[[134 131 139 143 142 142 126 136 127 129 127 145]
 [137 144 136 138 136 128 136 131 152 146 136 128]
 [134 135 134 129 131 134 132 130 135 129 135 129]]
->
[[134 135 134 129 131 134 132 130 135 129 135 129]
 [137 144 136 138 136 128 136 131 152 146 136 128]
 [134 131 139 143 142 142 126 136 127 129 127 145]]

[[119 112 143 116 121 149 146 141 108 136 109 120]
 [135 124 129 117 142 125 133 120 125 129 110 107]]
->
[[135 124 129 117 142 125 133 120 125 129 110 107]
 [119 112 143 116 121 149 146 141 108 136 109 120]]

[[131 118 138 114 146 127 139 122 142 131]
 [132 138 117 140 124 142 130 126 119 115]
 [146 145 115 127 108 115 123 141 108 114]
 [125 116 113 150 139 151 137 115 139 117]]
->
[[125 116 113 150 139 151 137 115 139 117]
 [146 145 115 127 108 115 123 141 108 114]
 [132 138 117 140 124 142 130 126 119 115]
 [131 118 138 114 146 127 139 122 142 131]]

[[111 134 109 118]
 [115 136 103 119]]
->
[[115 136 103 119]
 [111 134 109 118]]

[[141 151 128]
 [132 101 126]]
->
[[132 101 126]
 [141 151 128]]

[[107 108 151 102 107 122 152 156  99 101 151 102 150 152 150]
 [127 127 140 110 106 143 139 110 144 105 112 125 142 125 147]
 [142 149 100 153 124 114 100 100 155 153 104 153 101 101 106]]
->
[[142 149 100 153 124 114 100 100 155 153 104 153 101 101 106]
 [127 127 140 110 106 143 139 110 144 105 112 125 142 125 147]
 [107 108 151 102 107 122 152 156  99 101 151 102 150 152 150]]
---
[[136 115 123]
 [121 108 150]
 [123 109 152]]
->
[[136 115 123]
 [123 109 152]
 [121 108 150]]

[[126 123 127 114 126 126 127 128 127 128 127]
 [145 130 133 135 124 127 128 117 132 129 131]
 [113 125 127 123 125 126 128 134 126 129 135]
 [132 124 129 142 125 131 128 129 126 130 135]
 [129 129 129 123 127 122 127 124 129 129 127]
 [134 128 128 152 125 127 128 125 131 128 132]
 [120 131 126 128 129 123 127 123 129 128 126]]
->
[[145 130 133 135 124 127 128 117 132 129 131]
 [134 128 128 152 125 127 128 125 131 128 132]
 [132 124 129 142 125 131 128 129 126 130 135]
 [129 129 129 123 127 122 127 124 129 129 127]
 [126 123 127 114 126 126 127 128 127 128 127]
 [120 131 126 128 129 123 127 123 129 128 126]
 [113 125 127 123 125 126 128 134 126 129 135]]

[[130 126 137 140 121 128 119 124 124 138 127 123 136 118]
 [135 123 134 138 118 150 117 122 129 141 123 127 131 120]
 [127 134 114 120 139 120 141 126 143 124 122 123 124 132]
 [132 128 135 140 122 130 121 121 128 140 125 121 137 118]
 [133 131 115 121 134 141 138 123 144 130 119 127 123 131]
 [125 134 123 125 137 118 140 126 131 125 127 122 131 129]]
->
[[135 123 134 138 118 150 117 122 129 141 123 127 131 120]
 [133 131 115 121 134 141 138 123 144 130 119 127 123 131]
 [132 128 135 140 122 130 121 121 128 140 125 121 137 118]
 [130 126 137 140 121 128 119 124 124 138 127 123 136 118]
 [127 134 114 120 139 120 141 126 143 124 122 123 124 132]
 [125 134 123 125 137 118 140 126 131 125 127 122 131 129]]

[[120 119 116 115 120 132 120 116 130 122 120 120 119 116]
 [132 134 133 134 136 125 134 135 125 133 132 132 135 135]
 [134 114 109 108 137 134 136 110 127 120 134 131 117 110]
 [144 120 116 116 153 134 150 119 124 125 144 141 123 119]]
->
[[144 120 116 116 153 134 150 119 124 125 144 141 123 119]
 [134 114 109 108 137 134 136 110 127 120 134 131 117 110]
 [132 134 133 134 136 125 134 135 125 133 132 132 135 135]
 [120 119 116 115 120 132 120 116 130 122 120 120 119 116]]

[[125 111 129 111 113 118 137 121]
 [128 108 131 109 107 119 142 122]
 [146 129 133 130 122 127 150 133]
 [141 138 126 140 123 115 102 104]
 [132 134 134 133 126 120 109 125]
 [127 133 127 127 136 116 137 130]
 [136 134 125 136 125 120 113 112]
 [130 137 128 127 142 107 145 135]
 [124 124 112 124 138 143 114 140]
 [116 137 137 114 142 155 126 116]
 [118 136 138 117 138 149 127 117]]
->
[[146 129 133 130 122 127 150 133]
 [141 138 126 140 123 115 102 104]
 [136 134 125 136 125 120 113 112]
 [132 134 134 133 126 120 109 125]
 [130 137 128 127 142 107 145 135]
 [128 108 131 109 107 119 142 122]
 [127 133 127 127 136 116 137 130]
 [125 111 129 111 113 118 137 121]
 [124 124 112 124 138 143 114 140]
 [118 136 138 117 138 149 127 117]
 [116 137 137 114 142 155 126 116]]

[[105 137 111 106 141 128 110 121 143 122 112 134]
 [113 147 106 120 123 110 107 141 144 107 106 147]
 [107 140 108 109 135 122 108 128 144 117 109 138]
 [129 110 141 120 143 149 140 105 118 149 143 108]
 [106 140 110 107 140 127 109 125 145 121 111 137]
 [141 133 130 147 110 114 132 146 124 118 128 136]
 [118 139 114 123 123 115 114 137 137 114 113 139]]
->
[[141 133 130 147 110 114 132 146 124 118 128 136]
 [129 110 141 120 143 149 140 105 118 149 143 108]
 [118 139 114 123 123 115 114 137 137 114 113 139]
 [113 147 106 120 123 110 107 141 144 107 106 147]
 [107 140 108 109 135 122 108 128 144 117 109 138]
 [106 140 110 107 140 127 109 125 145 121 111 137]
 [105 137 111 106 141 128 110 121 143 122 112 134]]
